In the rows, 128 means zero.
Rotation paths and how fast each direction turns (deg/step)
Each turn is a multiple of 5 degrees from 10 to 175, or 0.
Each row of a path follows its step; steps can be skipped.
Path 1:
step 0: [126 119 122 129 143 126 120 130 130 123 121 124 129 130 122 139 128 126
 120 116 122 129 135 127 126 121 135 128 135 127 133 129 127]
step 1: [120 128 124 127 123 127 126 130 128 118 139 133 131 125 128 131 127 122
 129 129 122 134 118 139 129 143 130 134 123 136 133 128 137]
step 2: [133 129 122 132 131 127 128 124 126 137 129 142 115 129 125 132 125 130
 122 130 131 128 130 128 142 117 122 131 129 133 121 137 135]
step 3: [127 125 124 138 131 131 127 126 128 120 123 124 125 133 130 110 118 128
 130 137 122 122 135 137 124 127 127 127 129 129 139 125 126]
step 4: [126 130 134 133 133 119 116 126 139 127 132 129 126 125 123 130 132 141
 132 121 135 124 122 123 133 135 117 123 127 126 133 126 131]
step 5: [117 129 122 130 125 127 125 134 134 130 125 131 125 128 124 124 127 126
 118 124 136 136 129 127 114 120 142 128 134 136 129 132 131]
step 6: [141 127 126 121 120 135 134 117 136 119 137 132 132 129 130 129 125 130
 125 122 123 130 118 131 129 126 124 128 127 137 138 129 126]
step 7: [131 122 120 137 136 122 127 124 128 126 119 140 135 140 127 127 137 129
 127 128 126 135 137 127 126 129 122 133 125 126 119 135 132]
step 8: [121 129 133 134 125 123 117 127 131 130 130 126 128 135 137 129 115 125
 128 127 125 127 120 148 126 126 126 124 126 128 125 125 121]
step 9: [128 137 127 125 127 135 120 128 132 125 123 130 115 127 129 137 123 140
 126 119 131 123 138 121 128 136 124 133 118 134 128 131 130]
step 10: [124 122 127 131 121 121 138 125 133 129 124 123 119 136 123 116 124 128
 114 131 126 138 122 125 128 133 135 128 125 122 132 129 128]
step 11: [140 119 134 134 131 135 124 123 133 132 137 138 129 133 140 127 125 124
 134 119 133 124 126 121 128 132 131 123 133 128 134 129 133]
[133 129 129 131 127 127 126 130 127 130 126 127 126 130 129 128 126 122
 127 126 131 127 128 130 129 124 131 128 132 130 129 127 126] => 130
[130 125 125 127 129 124 130 128 127 131 126 133 129 126 126 131 125 130
 129 124 130 124 132 126 127 128 128 128 127 128 127 127 129] => 155
Path 2:
step 0: [125 125 131 132 135 126 118 123 128 135 131 126 122 123 135 129 122 121
 131 123 125 128 124 129 135 120 137 137 117 120 130 135 126]
step 1: [128 136 113 138 132 126 119 129 128 130 129 129 133 132 127 123 128 130
 122 135 130 126 125 126 126 133 138 134 137 135 136 130 131]
step 2: [136 124 134 130 125 123 124 136 120 118 127 127 122 122 124 126 124 125
 132 126 137 114 137 132 127 132 124 136 128 128 134 127 131]
step 3: [131 126 131 126 127 123 131 124 128 143 134 123 120 120 131 127 123 134
 123 133 123 127 126 127 121 123 137 138 128 117 130 124 123]
step 4: [124 137 121 128 123 140 121 115 124 125 128 133 125 130 131 120 128 130
 127 135 132 124 127 126 131 129 132 133 125 131 137 130 140]
step 5: [124 122 130 136 130 120 121 129 138 117 127 132 126 117 137 127 125 118
 127 123 132 122 132 132 124 125 132 133 131 129 133 124 127]
step 6: [129 127 124 130 124 120 129 122 124 134 134 125 123 124 118 118 125 137
 119 136 131 127 133 124 121 126 126 127 140 129 129 120 123]
step 7: [130 128 138 121 127 139 127 121 126 125 133 135 124 130 127 116 127 126
 127 126 133 121 134 127 134 125 126 136 121 118 126 123 135]
step 8: [119 130 124 129 134 120 132 123 142 128 126 131 122 127 140 126 125 127
 121 122 126 126 123 119 123 126 138 132 128 128 124 122 132]
step 9: [121 129 121 131 127 118 119 116 122 123 129 128 123 129 118 121 125 127
 131 130 134 125 133 123 131 126 121 123 134 139 128 130 132]
step 10: [131 123 139 134 138 125 123 133 132 130 136 130 129 130 123 117 128 120
 126 125 133 128 135 129 132 125 127 138 129 117 123 125 123]
step 11: [127 133 119 125 132 125 137 130 131 138 127 128 124 137 126 121 125 138
 120 129 128 122 130 116 123 134 132 134 126 127 125 126 136]
[129 130 133 128 129 130 127 128 126 123 124 130 125 127 128 126 129 126
 130 129 133 131 126 131 131 132 127 129 127 127 126 128 127] => 140
[134 125 129 128 125 127 131 128 125 129 130 128 127 130 127 127 128 129
 127 128 126 128 132 127 128 133 130 126 126 123 126 124 129] => 90
[128 123 131 127 128 124 129 125 124 125 129 124 124 127 125 130 128 129
 130 128 127 132 127 126 125 126 127 129 130 129 129 129 127] => 110
Path 3:
step 0: [130 132 117 133 124 132 119 133 130 124 123 131 130 127 120 119 133 131
 134 125 134 133 131 135 120 133 123 125 132 130 132 137 112]
step 1: [131 128 120 132 132 142 124 126 134 131 120 129 134 134 134 116 130 131
 132 131 140 124 138 133 123 137 130 128 131 127 129 133 123]
step 2: [134 130 130 128 136 132 130 135 133 127 120 132 126 129 139 127 129 130
 126 130 143 117 133 123 119 135 133 138 138 133 132 136 127]
step 3: [133 133 128 124 128 128 129 127 120 121 122 139 134 128 133 129 131 131
 126 140 127 113 126 126 123 130 134 133 143 130 133 129 128]
step 4: [134 131 123 119 128 130 121 126 119 124 121 139 136 113 131 130 137 131
 123 127 118 126 127 127 116 130 128 128 132 134 132 129 123]
step 5: [133 122 124 123 128 131 119 124 130 126 119 131 135 132 129 127 145 130
 127 124 115 130 132 133 122 136 128 121 131 129 136 136 127]
step 6: [127 124 125 133 128 131 135 125 139 130 114 121 129 127 131 127 143 133
 129 129 126 131 134 136 115 136 129 125 131 136 129 132 134]
step 7: [129 125 137 136 136 130 142 132 137 128 122 128 134 127 125 128 141 127
 136 135 131 117 128 134 120 135 120 130 133 130 131 129 130]
step 8: [126 134 124 138 133 126 135 129 128 118 125 137 129 124 126 130 138 125
 137 137 131 122 126 127 112 124 121 133 129 124 134 124 122]
step 9: [132 133 122 130 136 136 124 122 126 126 131 133 135 122 134 125 138 119
 132 138 131 130 125 124 121 130 126 123 126 122 142 126 119]
step 10: [136 132 123 123 127 134 121 127 135 123 120 123 125 126 131 130 138 117
 131 133 133 138 129 122 124 133 134 127 130 129 141 136 121]
step 11: [135 137 121 122 122 140 135 126 135 132 119 124 128 129 127 126 136 124
 130 138 131 128 129 132 134 135 130 128 140 136 133 134 128]
[130 129 132 128 127 125 130 128 126 126 127 121 128 125 125 127 124 126
 128 131 127 127 127 131 127 130 129 128 132 130 128 128 127] => 90
[131 129 129 130 126 129 123 129 129 129 128 128 128 127 127 126 129 130
 126 128 124 132 121 128 127 126 132 127 127 126 130 127 125] => 70
[131 125 127 128 129 129 133 129 133 129 128 127 126 131 132 130 127 128
 131 127 128 128 127 129 130 129 135 128 128 131 127 128 127] => 80
[127 130 127 121 126 127 128 127 126 128 129 129 128 126 132 130 128 125
 129 132 125 129 126 126 129 131 130 132 126 127 129 133 129] => 55
[129 129 126 128 126 127 126 125 128 129 128 126 130 127 124 133 131 129
 128 127 129 128 129 126 132 129 129 123 127 131 126 132 126] => 65
Path 4:
step 0: [137 132 133 138 131 116 138 124 133 134 123 125 117 134 135 133 120 127
 132 137 132 134 134 127 114 123 135 132 130 129 130 140 136]
step 1: [126 124 144 129 141 133 132 123 138 132 117 135 120 133 132 129 114 130
 120 117 128 128 124 134 129 123 129 131 119 125 131 124 136]
step 2: [138 136 127 122 122 135 148 119 134 129 128 125 130 138 136 134 128 120
 123 129 135 123 133 132 138 117 131 133 120 128 133 126 133]
step 3: [123 137 135 129 122 133 138 130 132 123 130 135 122 133 130 130 134 138
 114 124 121 123 134 122 124 122 126 123 131 122 135 138 146]
step 4: [115 124 129 126 131 132 130 132 129 114 129 130 128 121 144 133 123 118
 122 126 137 118 142 123 131 122 133 134 124 122 133 137 130]
step 5: [121 133 127 130 137 139 140 141 133 134 126 122 128 128 133 125 135 127
 127 138 133 116 123 129 120 124 135 118 127 118 137 133 122]
step 6: [125 130 135 126 127 129 137 140 125 131 122 126 122 118 141 134 130 129
 129 115 133 130 124 126 122 117 112 129 134 133 139 132 119]
step 7: [125 121 126 120 132 115 137 128 127 131 121 132 123 120 127 138 138 127
 129 127 123 123 123 116 125 115 137 131 119 120 138 124 121]
step 8: [134 129 130 133 137 126 132 132 138 133 126 125 120 120 121 132 139 136
 135 126 134 136 143 130 132 127 128 132 126 122 147 132 128]
step 9: [128 128 139 126 124 122 129 123 129 136 132 128 126 107 129 132 124 121
 122 121 126 125 127 136 132 132 128 118 119 121 143 119 134]
step 10: [140 127 135 140 119 128 133 136 129 120 132 124 133 124 124 144 134 127
 120 135 134 129 135 133 122 121 134 126 116 129 132 119 125]
step 11: [128 131 135 132 127 121 127 130 124 122 129 125 134 129 132 127 124 137
 114 120 117 134 136 143 120 124 136 125 135 117 140 130 121]
[128 133 131 131 129 129 129 125 128 125 130 130 136 131 132 127 130 129
 125 128 128 128 128 130 129 129 128 130 126 126 126 128 131] => 40
[126 126 127 128 134 130 126 129 128 124 125 126 129 132 125 129 127 126
 129 126 126 131 130 129 129 127 132 130 126 125 129 128 126] => 110
Path 5:
step 0: [126 133 127 129 132 134 128 123 120 127 130 127 132 142 130 127 121 129
 130 136 136 134 125 119 129 133 137 121 133 131 136 137 130]
step 1: [124 138 134 126 135 137 132 120 115 138 127 123 130 124 127 133 133 134
 129 129 128 128 133 116 128 128 134 128 129 131 127 136 124]
step 2: [128 132 133 136 127 122 133 121 124 130 120 117 123 125 127 138 131 128
 129 129 122 120 126 115 121 133 132 122 127 133 124 128 133]
step 3: [133 122 125 134 114 126 125 119 126 130 122 118 135 126 132 131 137 125
 130 126 130 134 118 122 123 132 130 121 131 128 134 130 133]
step 4: [131 122 124 121 119 126 126 130 125 137 126 122 135 125 132 127 138 135
 133 131 123 127 131 117 131 125 122 130 128 116 133 135 131]
step 5: [130 125 121 122 132 118 134 124 130 129 126 124 137 131 133 124 127 125
 128 133 123 116 131 117 132 126 120 130 127 126 123 129 140]
step 6: [130 128 118 130 127 126 116 111 132 128 133 130 139 128 134 125 127 121
 125 130 127 127 136 131 129 127 128 127 127 129 120 134 135]
step 7: [136 131 131 138 124 131 118 121 136 126 130 130 129 131 126 125 122 135
 129 135 123 127 140 124 135 126 128 128 128 120 127 141 125]
step 8: [140 131 126 134 135 129 138 122 135 127 131 133 135 138 125 134 122 132
 130 135 134 124 128 118 133 132 130 124 130 126 130 133 123]
step 9: [128 132 121 131 137 132 127 127 121 139 127 136 136 131 128 135 130 127
 123 133 133 127 128 123 124 134 140 122 124 133 126 139 126]
step 10: [125 128 136 136 131 132 127 130 121 131 121 117 128 125 122 128 128 132
 128 128 128 124 133 123 129 135 140 127 125 135 130 143 135]
step 11: [127 126 129 127 127 128 135 119 129 128 134 107 129 130 126 138 128 131
 130 123 130 126 125 120 124 133 133 124 128 131 137 132 130]
[127 127 127 130 128 129 124 126 130 125 125 126 126 131 126 128 130 129
 133 125 127 128 126 133 127 132 129 129 129 126 125 131 129] => 95
[125 131 130 127 128 130 128 127 130 127 128 129 129 124 130 126 126 126
 129 123 127 129 129 124 128 130 130 131 122 131 125 128 132] => 85
[127 130 128 126 128 132 130 133 131 126 127 129 126 127 127 126 128 127
 129 130 126 130 127 134 124 126 127 131 127 130 129 123 127] => 0
